Rows are one point carried round by a steady rotation, each followed by how many steps it has turned.
The counts run from 0 to 923.
[111 163 152 143 133 159 111 178 156 123 138 135 106 155 140 149  99 139
  87 171 143 113 166 174 114  94 127  98 136 113 123 140 134  71 128  96
 133 167  90]  848
[138 149 112 191 116 168 114 176 163 129 125 173 144 177 139 147 104 156
 104 144 118 113 156 169 110 118 126 107 121  96 145 149  96 103 108 106
  99 120 101]  439
[165 158 116 170 108 169 126 168 143 145 140 154 143 180 139 120 109 148
  94 148 118 120 145 145  98 106 112  88 144 103 155 159  91  81  92 111
  89 116 127]  23
[151 170 125 170 116 176 104 164 155 135 134 152 160 153 153 122 108 147
 118 180 143 102 159 175 125  73 117  94 129  92 136 132 119 110 111 123
 122 128 102]  170
[126 155 135 168  91 190 118 147 148 143 153 153 158 163 146 141  82 149
 110 160 137 100 158 174 140 112 117  86 131 125 153 130  93 100 106 154
 129 151 114]  409
[158 174 118 166 116 169 111 154 159 142 140 126 132 175 124 119 118 159
 106 162 132 121 154 144 106  71 133 103 135  81 149 156 135  73 123 115
 107 155 102]  572
[110 154 146 141 132 150 114 176 153 140 117 159 112 181 135 127 105 131
 120 176 121 133 149 170 120 117 104 113 143 124 150 174 123  62  91 108
 122 154 103]  665
[117 136 157 158 109 175 101 171 157 112 126 131 134 158 155 129 107 148
  91 163 133  74 162 185 130  91 135 100 135 119 129 152 119  88 121 145
 132 158 102]  492
[135 153 138 173 105 173 106 160 150 122 147 139 133 135 156 134 105 141
  95 183 144  95 147 188 124  77 113  87 134 109 120 123 116  94 113 126
 137 150 112]  766
[111 145 108 162 154 122 120 183 136 122 127 139 134 162 156 153 109 152
 118 161 146  74 162 200 122  98 125 101 135 117 132 133  74 122 121 111
 115 128 108]  498
[116 148 126 162 116 150 135 173 144 116 165 141  99 166 135 159 109 149
  66 132 131  98 166 170  94 113 138  87 141 111 122 151  95  75 124 122
 108 153 131]  433
[116 126 111 193 130 168 117 150 165 130 118 135 149 180 148 138  88 157
 124 150 130  80 152 181 122 116 127 107 136 136 163 152  92 102 106 137
 107 135 100]  86
[123 168 130 164  92 162 108 170 166 140 150 174 152 163 151 126 109 141
 119 163 115 120 166 169 136  96 127  99 111  83 131 161 107 100 105 133
 111 149 117]  166
[115 185 114 138 139 140 120 149 134 162 141 146 120 188 119 152 100 148
 147 169 140 147 161 160 114 124  99  94 132 121 173 147  97  76  93 110
 114 152 110]  422
[117 138 128 172 139 167 123 146 151 134 116 109 126 166 142 134  91 159
 120 181 152  78 149 189 115 105 118 106 149 146 156 134 119  84 118 133
 127 154  88]  90
[150 152 143 144 117 158 114 175 126 132 131 118  91 179 117 144 123 157
  75 138 141 101 143 152  92 100 131  89 151 116 145 157 102  70 124 122
 108 157 129]  429
[ 77 154 129 165 127 150 114 150 147 150 129 143 120 183 132 165  96 151
 136 155 133  96 165 186 128 127 126 106 124 125 154 155  96  82 124 144
 126 175 102]  277
[112 168 152 133 125 151  92 175 150 131 112 145 135 168 148 123 117 134
 142 187 136 116 153 186 138  83 101 101 133 111 147 155 110  88  98 133
 127 152 114]  907
[129 170 104 153 143 148 128 163 169 125 153 117 142 162 151 112 106 142
 105 152 145 104 173 163 116  73 150 102 145  95 133 153 135  87 125 101
  98 144  93]  897
[127 145 151 174 111 178 106 170 156 130 122 140 104 166 125 152 106 152
  89 164 124  99 146 176 101 110 127 103 129 110 134 150 125  66 125 115
 123 168 102]  250
[129 187  93 173 133 141 139 155 152 145 174 138 138 148 141 138  96 140
 109 161 146 120 170 161 103  94 125  93 131  83 126 128 119  92 126  97
 101 140 102]  385
[141 152 111 182 149 148 115 174 169 137 104 141 141 174 142 116 111 151
 136 175 128 111 145 182 115  97 113 120 133 106 149 159 117  91  98 105
 102 121  89]  119
[131 180  97 173 124 154 110 137 147 170 134 142 133 184 119 149 110 163
 148 150 132 110 160 156 116 100 131 108 118  90 168 154  97  92 123 135
 109 158 107]  5
[116 169 113 154 131 127 120 167 147 156 139 145 127 181 126 147 129 162
 131 139 117 105 179 158 110 107 140 114 120  86 139 178  95  88 135 127
  86 161 103]  517
[148 158 120 166 136 173 137 161 148 150 136 118 138 171 130 139 101 166
  94 148 155  86 166 151  95 107 146 103 143 112 158 134 122  91 138 103
  89 141  79]  654
[143 153 110 178 125 157 128 147 145 171 117 113 147 176 127 125 119 173
 137 164 136  84 158 159 107 105 137 115 134 106 165 161 117  84 130 139
  85 149  92]  329
[ 95 161 118 130 141 148 132 151 152 120 163 114 152 174 157 122  81 136
 108 137 155  94 179 168 132  89 140  93 152 136 152 141 104  91 117 125
 118 158 111]  866
[161 177 126 164 122 168 120 169 135 156 143 155 136 152 134 131 107 148
 110 193 142 117 148 161 103  99 103  93 132 100 144 127 119  87 103  91
 109 124  98]  202
[ 99 174 131 129 127 125 153 190 129 145 168 151 123 161 146 139 101 134
  97 160 140 115 172 174 108 133 114  91 143 133 136 147  98  80 103 105
  93 143 119]  290
[158 165 120 154 106 181 124 166 153 148 155 155 150 172 139 111  98 139
  92 148 126 133 157 141 119 104 118  81 145 105 159 151 111  79  92 112
 103 119 121]  24
[113 175 122 150 120 139 101 175 145 130 142 177 129 165 147 144 112 134
 133 171 129 139 157 177 129  96 105  94 120  93 132 143  81  96  88 117
 131 141 122]  582
[154 163 114 186 112 168 116 149 156 144 129 117 118 172 121 117 118 157
 108 158 124 106 145 154  98  86 126 106 139  98 147 165 121  70 114 133
 103 156 113]  571
[169 176 125 160 107 168 125 164 139 162 154 131 152 156 134 125 113 160
  91 158 149  92 161 150 104  98 132  83 137  91 145 134 112  97 132 123
  89 138 113]  380
